Each named turn below is shown by a few rows before and after it. Which turns, in which order, take the first row of each later pair to the second? The first pair is answered.
A:
[-.12 .00 .16 -.13 -.23 .25 .15 .01 -.18 -.17 .19 -.08 .02 .34 .07 .26 .08 .35 .27 .17] -> [-.12 .11 -.04 .01 -.11 -.15 .14 -.15 -.13 .13 .21 -.04 -.02 .21 .01 .19 -.13 .45 .41 .18]
[-.10 .13 .09 -.04 -.21 .11 .06 -.22 .22 -.17 .04 -.10 .25 .02 .25 .05 -.17 .05 .02 -.02] -> [-.12 .18 .03 .03 -.23 .01 .12 -.30 .21 -.12 .06 -.08 .20 .06 .17 .01 -.20 .02 .06 -.08]
[-.02 -.03 -.01 -.03 .04 .03 -.10 .10 .00 -.10 -.10 .11 .02 .07 .04 .02 .16 -.10 -.19 .02] -> [-.03 -.05 -.02 .08 -.01 -.14 .00 -.06 -.06 -.06 -.06 .10 -.10 .14 -.10 -.06 .06 -.01 -.07 -.06]
X:
[.13 .03 .19 .09 -.31 .00 .24 -.16 -.18 .05 .06 -.15 -.12 -.01 -.17 -.07 -.33 .35 .34 -.14] -> [.12 .04 .17 .09 -.31 -.06 .28 -.17 -.24 .05 .02 -.09 -.19 .01 -.26 -.14 -.26 .27 .24 -.22]
[.03 -.03 .05 -.07 -.19 -.03 -.01 -.02 -.04 .09 .03 -.05 -.02 .06 -.11 .00 -.05 .08 .16 -.13] -> [.09 .00 .07 -.01 -.13 -.07 .06 .00 -.07 .04 .01 -.04 -.07 .07 -.11 -.06 -.01 .04 .15 -.16]
[.16 .04 -.13 -.21 .07 -.03 -.08 .07 -.09 .11 .13 -.02 .10 -.15 -.14 .10 -.10 .03 -.12 .12] -> [.22 .08 -.11 -.13 .02 .10 .05 .19 -.15 -.06 .06 .07 -.04 -.09 -.20 .09 .05 -.05 -.25 -.02]
Q:
[.13 .07 .02 .26 -.02 -.19 .27 -.07 -.31 -.16 -.10 .13 -.29 .15 -.38 -.19 .07 -.11 -.03 -.27] -> [.27 -.20 .31 -.02 -.37 .02 .09 -.01 -.37 .00 .00 -.08 -.04 .10 -.52 -.09 -.11 .03 .03 -.11]
[.01 -.10 -.36 -.17 .34 -.20 -.12 -.18 .13 .19 .09 .08 .07 -.22 .07 -.05 .07 -.14 -.07 .19] -> [-.21 .03 -.20 .21 .13 -.07 .26 -.15 .02 -.20 -.05 .13 -.23 .10 .17 -.04 .12 -.05 .18 -.21]
[-.15 -.14 .03 .02 -.22 .08 -.03 .08 .07 .13 .20 -.14 -.01 -.17 .03 .21 -.06 .33 .38 .19] -> [-.17 .00 -.27 -.01 .19 -.21 -.18 .09 .12 .25 .20 -.01 -.03 -.31 .05 .18 .05 .17 .13 .24]
[.09 -.02 .05 .14 -.16 -.30 .00 -.11 -.10 .23 .13 .13 -.13 .07 -.25 -.02 -.26 .16 -.03 -.06] -> [.07 .02 .00 .13 -.12 -.34 -.02 -.11 -.10 .25 .12 .12 -.15 .04 -.22 -.03 -.25 .10 -.03 -.04]
Then:
Each pair is 2 to 4 turns apart.
[.09 .32 -.17 .15 .19 -.18 .07 .09 .11 .19 .10 .17 -.20 -.21 -.02 .01 -.21 .08 .01 -.10] -> [.13 .05 .23 .00 -.29 .16 .11 .10 -.05 .09 .13 .04 -.12 -.06 -.18 .07 -.28 .21 .15 -.10] | Q, Q, A, A
[-.44 -.16 -.09 .13 .10 -.15 .11 -.25 .12 -.40 -.11 .01 -.06 .28 .13 -.16 .21 -.07 .07 -.19] -> [-.44 -.37 .06 -.05 -.09 -.11 -.11 -.32 .14 -.11 .04 -.20 .22 .16 .10 -.10 -.07 .18 .30 .02] | X, Q, A
[-.03 -.05 -.14 -.07 .05 -.03 -.17 -.03 -.19 .28 .18 -.05 .09 -.23 .06 .22 -.05 -.07 -.09 .01] -> [-.11 .00 -.01 .05 -.11 .28 .06 .07 -.20 -.11 .09 -.10 -.02 -.03 .24 .28 .06 -.04 -.03 -.19] | Q, A, Q
[.10 -.44 .07 -.17 -.08 -.11 -.34 -.26 -.09 .30 -.04 -.02 .19 -.04 -.34 -.20 -.10 -.12 -.19 .13] -> [-.02 -.21 -.20 .07 .20 -.31 -.13 -.28 -.11 .08 -.15 .13 -.10 .10 -.29 -.34 .15 -.33 -.27 -.13] | A, A, Q
[-.24 .10 -.21 .10 .29 -.17 -.14 .00 .06 .24 -.03 -.13 .03 -.09 .02 .17 -.24 .26 .08 .01] -> [-.30 .00 -.09 .03 .25 .22 -.08 .25 .06 -.27 -.08 -.09 -.03 .08 .22 .22 .15 .03 -.21 -.08] | A, Q, Q
